In the rows, zero is written as 128.
One turn sends every row of this set to another row. A few are shown first. Where does it send the rows asked after them?
q_44: [111 106 108 155 148 118 128 131 102 131 116 138 141 105 150 144 150 138
 164 149 119 105 104 127 145 139 135 168]
q_520: [134 115 110 121 143 121 100 139  87 128 139 133 155 141 143 127 121 146
 164 135 120 106 120 119 124 151 121 143]
q_86: [153 117 129 122 119 120 115 115 134 113 107 155 159 135 183 114 124 139
 174 134 140 125 105 143 135 140 108 142]
q_43: [138 118 150  83 128 124 128 136 112 109 101 125 168 133 177 119 116 128
 164 140 119 112  97 132 139 141 128 145]
q_353: [121 125 116 113 100 111 106 118 133 134 109 154 161 126 161 127 138 137
 143 117 144  96 112 111 146 150 152 156]
q_724: [114 125 138 122  96  90 112 139 120 112 108 138 167 116 121 133 134 102
 158 128 139 115 115 111 148 158 131 151]
q_327: [130 129 140 112 131 118 135 136 108 140  99 123 146 114 165 117 130 115
 165 163 141 109  84 122 135 163  95 156]
q_325: [144 120 135 122 125 114 109 126 103 141 118 150 148 104 146 166 126 115
 158 133 108 103 115 151 157 180 121 146]
q_279: [126 118 117 130 144 126 124 144 134 117  87 143 167 131 141 108 131 147
 169 126 153 111 110 130 129 131 115 143]
q_785: [130 113 112 100 140 116 140 128 126 112 102 115 170 112 169 143 135 138
 151 138 138  95 123 105 143 132 136 141]
q_965: [115 125 119 137 134 106 152 123 115 111 119 145 169 106 155 121 172 136
 161 162 119 120 110 130 142 126 127 146]
q_507: [124 119 140 120 134 116 116 105 120 134  95 162 157 129 161 154 147  98
 157 130 116 117 122 164 162 148 105 143]
q_441: [131 112 151 106 149 129 113 117  89 111 104 142 143 111 184 135 133 138
 148 128 113 101 111 129 131 159 130 144]
q_128: [132 119 149 105 118 106 112 120 140 104 127 173 137 127 164 129 127 105
 148 132 129 126 121 140 150 152 107 137]
q_699: [135 126 145 131 130 101 113 141 138 127 127 158 156 117 163 113 160 144
 159 147  88 119 125 133 144 145 126 167]
q_245: [145 108 124 116 146  86 123 150 107 138 129 158 176 106 120 137 146 118
 157 137 131 105 120 134 132 149 102 151]
q_843: [118 106 119 122 152 111 114 143 116 148 128 146 163 120 141 126 109 141
 151 130 145 127 127 136 137 124 108 132]
q_433: [146 113 103 110 142 115 132 122 112 127  93 177 147 138 136 134 142 111
 141 138 128  93 104 136 145 146 104 146]
q_966: [113 127 124 109 123 106 105 141 105  96 106 137 154 142 140 123 118 107
 134 121 100 119 127 131 145 157 122 146]
q_571: [117 138 125 126 165 114 118 143 135 122 120 120 146 113 146 124 125 123
 141 130 129 130 137 128 151 168 108 138]
q_706: [103 135 132 128 136 123 140 151 137 139 111 152 165 124 120 120 163 126
 169 155 135 105 109 138 140 139 110 143]
q_33: [126 100 130 130 119 116 108 127 117 157 106 146 151 130 176 142 127 130
 164 155  99 114 119 142 147 126 105 156]
q_473: [102 133 147 113 114 117 137 138 148 119 125 151 151 110 144 131 144 100
 150 152 131 118 100 132 158 164 134 141]
q_763: [117 138 133 112 118 102 126 135 100 105 116 127 138 112 130 153 152 124
 158 137 123  83 125 111 146 156 125 160]
q_914: [102 135 133 129 125 110 128 114  97 130 111 135 169  94 176 125 161 115
 150 139 130 120  96 146 142 165 129 159]

q_43 goes to q_724
q_785 goes to q_966
q_128 goes to q_706
Now these:
q_44 goes to q_441
q_353 goes to q_571

One turn sends every row of this set to another row. A few are shown first. Where does it send the rows asked after them?
q_867: [123 163 149 124 141 110 126 134 150 132 133 129]
q_521: [121 153 148 120 141 110 130 141 158 131 140 126]
q_119: [119 148 142 119 135 107 129 144 158 123 143 127]
q_537: [128 156 149 123 135 113 124 123 154 131 142 129]
q_769: [114  96 131 130 145 126 135 149 113 130 127 141]
q_680: [124 110 122 145 144 142 121 121 112 145 124 148]
q_165: [124 154 147 123 145 114 130 133 160 130 138 127]
q_259: [120 160 144 122 131 103 123 142 146 123 136 128]
q_394: [125 152 149 119 131 111 124 132 157 130 146 128]
q_184: [118 116 135 141 145 123 127 136  97 133 114 148]
q_352: [128 157 143 132 145 114 129 120 156 126 136 133]
q_330: [150 129 140 124 110 139 120 134 130 122 118 106]
q_100: [114 110 124 133 125 127 114 150 102 142 126 142]
q_251: [152 125 140 125 113 142 124 130 136 121 121 107]
q_56: [125 159 148 126 145 112 129 130 155 131 135 129]
q_992: [120  90 132 130 140 130 129 144 120 117 126 143]
q_17: [119  96 130 137 154 133 137 136 118 130 127 144]
q_681: [122 112 136 138 136 123 119 138  98 119 114 146]
q_880: [124 166 145 130 138 107 124 128 145 125 131 132]
q_539: [119 124 118 135 119 157 124 129 114 143 128 115]
q_429: [116 122 118 132 117 155 124 134 116 144 129 114]
q_424: [120 119 125 143 133 133 113 132  99 145 119 147]
q_725: [116 124 117 133 117 154 122 133 114 144 128 114]
q_230: [127 160 150 122 132 110 121 127 151 132 141 130]
q_598: [121 160 147 121 138 107 127 141 152 131 136 128]
q_676: [118 125 119 134 118 156 124 130 113 144 128 115]
q_61: [127 152 148 120 135 113 125 127 158 131 146 128]
q_552: [150 125 140 123 111 140 121 134 134 121 121 106]
q_346: [121 108 133 144 153 131 135 126 108 133 118 148]
q_859: [124 156 149 119 129 108 121 132 152 131 143 128]
q_391: [113  96 120 129 131 134 122 150 118 141 135 139]
q_405: [127 109 135 143 146 132 124 124 107 120 114 151]
q_749: [121  96 120 137 142 143 126 132 124 142 134 142]
q_321: [112 107 133 133 139 120 129 151 102 131 119 144]
q_226: [151 131 141 127 111 139 120 130 130 122 117 107]
q_930: [124 146 141 125 142 114 132 131 165 124 143 129]
q_997: [118 122 118 133 119 157 125 130 117 143 129 114]
q_613: [153 129 139 128 114 142 122 127 133 122 119 108]
q_604: [127  96 132 138 148 136 130 127 119 118 122 148]
q_103: [118 101 134 131 133 123 122 150 106 117 120 143]

q_992 goes to q_103
q_330 goes to q_226
q_321 goes to q_184
Now these:
q_749 goes to q_391
q_539 goes to q_997
q_230 goes to q_537
q_352 goes to q_930
q_56 goes to q_165

One turn sends every row of this set to another row. A few are shown first. Where does it send the rows asked after them?
q_825: [122 135 102 128 142 140 152 134 145 128 126 128]
q_294: [142 134 164 138 132 132 123 116 125 139 131 141]
q_978: [126 142 138 114  96 118 127 108 117 140 118 136]
q_684: [120 148 118 118 100 106 125 110 116 123 118 123]
q_973: [113 135 114 127 128 107 117 141 141 105 135 108]
q_852: [111 128 142 128 122 117  99 121 115 107 139 134]
q_407: [149 139 140 123 143 142 130 136 153 148 124 131]
q_628: [127 129 164 140 118 136 129 120 122 133 137 144]
q_183: [126 123 158 121 115 117 116 113 136 147 135 142]
q_336: [121 136 134 138 119  95 107 106 127 121 135 125]
q_972: [115 138 108 124 134 117 104 135 135 101 133 117]
q_921: [119 128 150 138 130 111 119 116 107 109 135 130]
q_971: [130 135 111 114 148 127 131 148 153 124 125 113]
q_154: [128 130 158 131 124 144 113 119 121 131 136 151]
q_469: [123 152  99 117 111 117 138 121 126 124 113 119]
q_600: [132 143 131 109 104 136 141 118 128 150 114 140]
q_257: [119 144 100 143 136 109 130 119 133 110 129 116]
q_941: [142 141 135 129 138 160 125 132 144 140 128 145]
q_348: [111 129 118 124 139 109 124 136 125 100 132 112]
q_256: [144 142 141 138 132 151 138 133 149 145 129 137]
q_34: [130 150 107 111 113 136 148 126 135 140 111 129]
q_860: [135 146 110 130 138 133 131 146 161 128 127 115]
q_461: [108 125 147 133 115 109 116 125 117 108 141 126]
q_854: [134 146 104 125 144 143 119 142 153 122 126 124]
q_27: [126 123 138 114 130 145 144 130 147 152 130 144]

q_461 goes to q_628
q_941 goes to q_854
Now these:
q_34 goes to q_469
q_407 goes to q_971
q_825 goes to q_257

One turn sends every row of this set to another row. A few are shown first. Where does it send the rows asked after them?
q_831: [164 117 109 137 111 171 129 131 140  96 120 120 125 109 107 130 143 119
 121 120]
q_228: [153 135 110 155 150 135 132 141 105 122 121 147 122 107 122 121 126  86
 126 124]
q_483: [160 138 112 140 148 117 131 145 108 101 106 154 124 129 146 130 139 136
 123  92]
q_435: [145 116 126 142 149 130 125 132 145 105 119 133 124 125 112 119 134 169
 130 105]
q_834: [137 122 110 141  98 147 151 157 144  97 120 144 118 109 121 123 130 108
 135 125]
q_73: [177 127 116 145 133 155 119 130 131 122 122 152 112 105 108 119 129 119
 144 146]
q_687: [152 142 111 125 129 159 147 148 125 140 127 121 132 149 138 123 110 115
 136 115]
q_713: [140 147 122 140 125 122 127 148 147 118 110 135 135 116  99 141 131  92
 138 123]
q_499: [156 120 121 152 132 154 123 128 127 131 122 121 129 127  90 120 129  94
 134  96]
q_152: [139  93 111 130 129 119 121 142 131 128 139 135 147 134 133 131 151 137
 128 101]
q_258: [143 116 140 146 134 133 147 148 111 125 117 146 121 133 118 111 133 159
 122 128]
q_987: [152 111 104 138 135 164 126 140 163 119 129 155 131 120 108 111 137 105
 141 115]
q_748: [155 118 125 125 155 143 121 146 140 130 135 125 144 125 150 132 146 112
 131 125]
q_637: [159 126 151 145 123 129 134 143 135 148 119 129 120 142 129 127 131 123
 135 142]
q_902: [156 136 129 137 126 104 126 146 140 106 102 144 129 138 122 139 139 142
 132  88]
q_523: [156 131 101 147 124 122 121 121 101 120 120 134 110 134 129 130 122 161
 141 114]
q_726: [164 124 123 145 131 134 132 138 113 114 109 137 119 146 122 119 131 143
 133  69]
q_526: [122 123  86 139 132 117 133 139 138 110 121 150 129 142 141 128 134 143
 131 101]
q_824: [170 106 103 153 100 135 132 129 123 113 131 140 113 105 130 127 134 105
 119 129]
q_841: [152 146  97 115 121 134 137 141 110 121 122 127 143 134 127 141 119 152
 125 118]
q_35: [155 136  86 137 104 142 124 135 141 130 121 156 121 128 117 132 124 100
 151 132]

q_258 goes to q_841
q_35 goes to q_987
q_824 goes to q_834
Now these:
q_523 goes to q_526
q_902 goes to q_726
q_713 goes to q_499
q_687 goes to q_748

One turn sends every row of this set to another row. A few are shown first. Where does it send the rows asked after them?
q_529: [139 133 107 119 131 125 150 137 137 136 121 126 116  94 108 123 108 136
 135 136 118 115 116]
q_746: [137 123 126 142 152 151 114 127 140 107 121 143 135 123 135 120 133 131
 108 112 142 127 135]
q_689: [135 110 123 136 145 113 121 161 132 136 147 136 119 129 126 148 110 155
 136 120 117 136 146]
q_668: [122 136 109 134 144 155 122 127 140 112 118 133 118 121 132 118 132 136
 109 114 137 116 117]
q_654: [146 110 115 129 133 121 140 128 139 137 114 126 137  94 108 123 102 129
 132 143 136 111 122]
q_817: [125 117 125 132 154 107 118 150 140 128 142 128 111 135 114 149 126 159
 145 124 113 132 132]
q_181: [132 127 142 135 111 101 134 110  90 130 128 132 146 143 129 140 136 112
 128 145 121 139 127]
q_612: [128 129 128 142 151 145 113 124 151 107 125 129 122 130 122 113 139 132
 110 111 131 128 117]
q_643: [112 107 147 128  96 124 121 120 110 130 135 111 126 153 135 143 124 118
 119 140 116 113 145]
q_395: [144 147 149 118 101 126 127 123 115 111 131 123 142 138 119 140 135 104
 122 139 113 131 154]
q_54: [141 117 125 125 140 119 142 123 145 130 118 122 121  96  99 115 115 131
 140 144 118 113 115]
q_158: [124 128 110 129 152 120 128 153 126 131 139 141 107 129 132 146 128 160
 138 119 116 133 128]
q_697: [110 109 148 133  99 126 121 111 101 125 134 120 129 150 134 142 124 116
 121 141 116 112 143]
q_931: [138 146 146 122  98 127 124 120 110 111 133 123 144 139 113 146 126 103
 124 141 113 127 151]
q_700: [133 121 139 130 115  98 136 109  96 133 121 129 147 143 132 140 142 115
 131 150 127 134 126]

q_395 goes to q_643
q_54 goes to q_612
Now these:
q_654 goes to q_746
q_668 goes to q_158
q_931 goes to q_697

One turn sends every row of this set to another row. A few are shown first. Where does it send the rows asked after them?
q_616: [160 129 135 136 112 114 156 140  83 135 107 135 104 134  98 116 149 123
 122]
q_556: [138 123 167 154 149  99 126 120 123 110 123 110 126 131  85 126 134 109
 119]
q_650: [125 128 146 141 131 129 140 129 109  85 128 117 124 143  76 109 129 119
 139]
q_309: [126 117 123 129 121 127 147 139 123 140 109 116 102 159 121 147 131 124
 125]
q_718: [134 115 141 137 105 111 137 120 141 111 108 118 114 132 118 135 135 124
 122]
q_122: [134 148 134 135 145 158 147 142 125 123 120 118 142 146 100 123 143 116
 115]
q_366: [109 117 146 147 134 139 142 152 109 142 130 121 118 144  90 136 158 131
 109]
q_508: [118 142 154 153 138 101 144 149 103 116 142 127  91 140 106 117 140 135
 111]
q_261: [149 135 151 131 127 132 150 126  76 142 145 142 108 129 119 134 144 130
 115]
q_615: [152 146 141 153 129 117 123 112 109 130 133 111 112 169  76 129 130 109
  99]
q_659: [166 133 149 139 138 114 137 103 103 159 124 123 118 144  85 128 114 120
 107]
q_186: [162 111 156 156 126 133 135  97 125 136 119 131 118 137  83 136 141 119
 112]
q_846: [138 111 144 143 144 128 113 119 121 125 144 107 116 140 107 119 145 105
 153]
q_806: [154 125 134 140 131 114 142 135 111 149 120 120 106 148  70 126 159 116
 144]
q_580: [141 127 125 123 135 100 134 131 102 164 125 112 104 154 107 124 136 129
 135]
q_427: [166 118 138 131 130 157 149 102 105 134 118 129 131 149 114 128 134 127
 116]
q_178: [139 119 109 129 141 113 119 108 110 114 140 122 129 135 119 124 149 135
 113]
q_362: [128 122 134 148 124 130 134 118  90 128 147 132 114 108  96 138 146 123
 102]
q_675: [140 130 143 145 125 104 145 109 126 132  91 118 115 150 112 117 121 138
 100]
q_870: [133 122 150 148 149 137 136 138 110  92 133 138 114 155  80 118 148 120
 134]
q_493: [136 117 151 155 150 108 116 128 128 128 137 110 120 137  86 131 126 105
 143]
q_678: [139 133 120 133 148 135 141  95 103 142 133 116 110 147 135 129 137 134
 120]
q_138: [136 136 115 154 149 132 144 109 114 127 124 106 116 152 105 113 148 143
 149]
q_810: [147 136 153 116 102 115 157 138 100 128 108 122 128 143 100 111 122 131
 119]
q_170: [147 130 123 131 126 102 120 131 103 131 144 109 133 168  91 138 134 133
 133]
q_126: [135 120 158 166 138 133 133 131 102  99 137 133 108 147 101 138 158 121
 139]
q_568: [145 129 150 166 111 114 120 129 119 122 113 120 112 155 107  96 138 127
  98]
q_996: [121 134 156 139 149 139 141 127 128 114 151 121 115 162  98 128 112 132
 106]
q_590: [116 128 139 135 135 131 156 149 106 131 118 143  93 156 115 128 142 140
 109]
q_142: [137 140 144 124 134 160 161 120 110 123 121 134 123 158  97 121 114 130
 106]
q_200: [130 127 126 163 141 129 155 116 105 134 103 120 103 164 101 117 128 149
 110]
q_582: [145 129 157 103 114 123 140 138 121 114 146 118 131 140  97 124 123 112
 124]
q_879: [152 146 142 150 104 134 137 146 110 118 121 123 142 130 108 106 126 125
 128]
q_457: [130 142 128 126 131  90 150 146  97 129 122 109 111 142 119 117 121 135
 122]
q_762: [127 120 166 149 130 110 134 118 113  93 121 103 135 135  89 110 133 124
 127]
q_311: [158 141 148 125 149 129 154 118  82 139 136 116 130 153  86 107 123 130
 107]
q_253: [139 125 148 153 135 131 126 116 103 106 140 115 109 133 114 131 161 103
 146]
q_430: [136 122 144 145 144 127 139 106 114 133 133 120 118 142 132 126 107 138
  93]
q_553: [153 123 157 115 124 121 142 136  97 150 141 128 108 135 101 135 126 104
 102]
q_636: [154 144 152 149 142 125 145 113  83 118 151 122 123 126 108 102 149 136
 125]

q_311 goes to q_427
q_493 goes to q_650
q_718 goes to q_508
Now these:
q_366 goes to q_170
q_659 goes to q_142

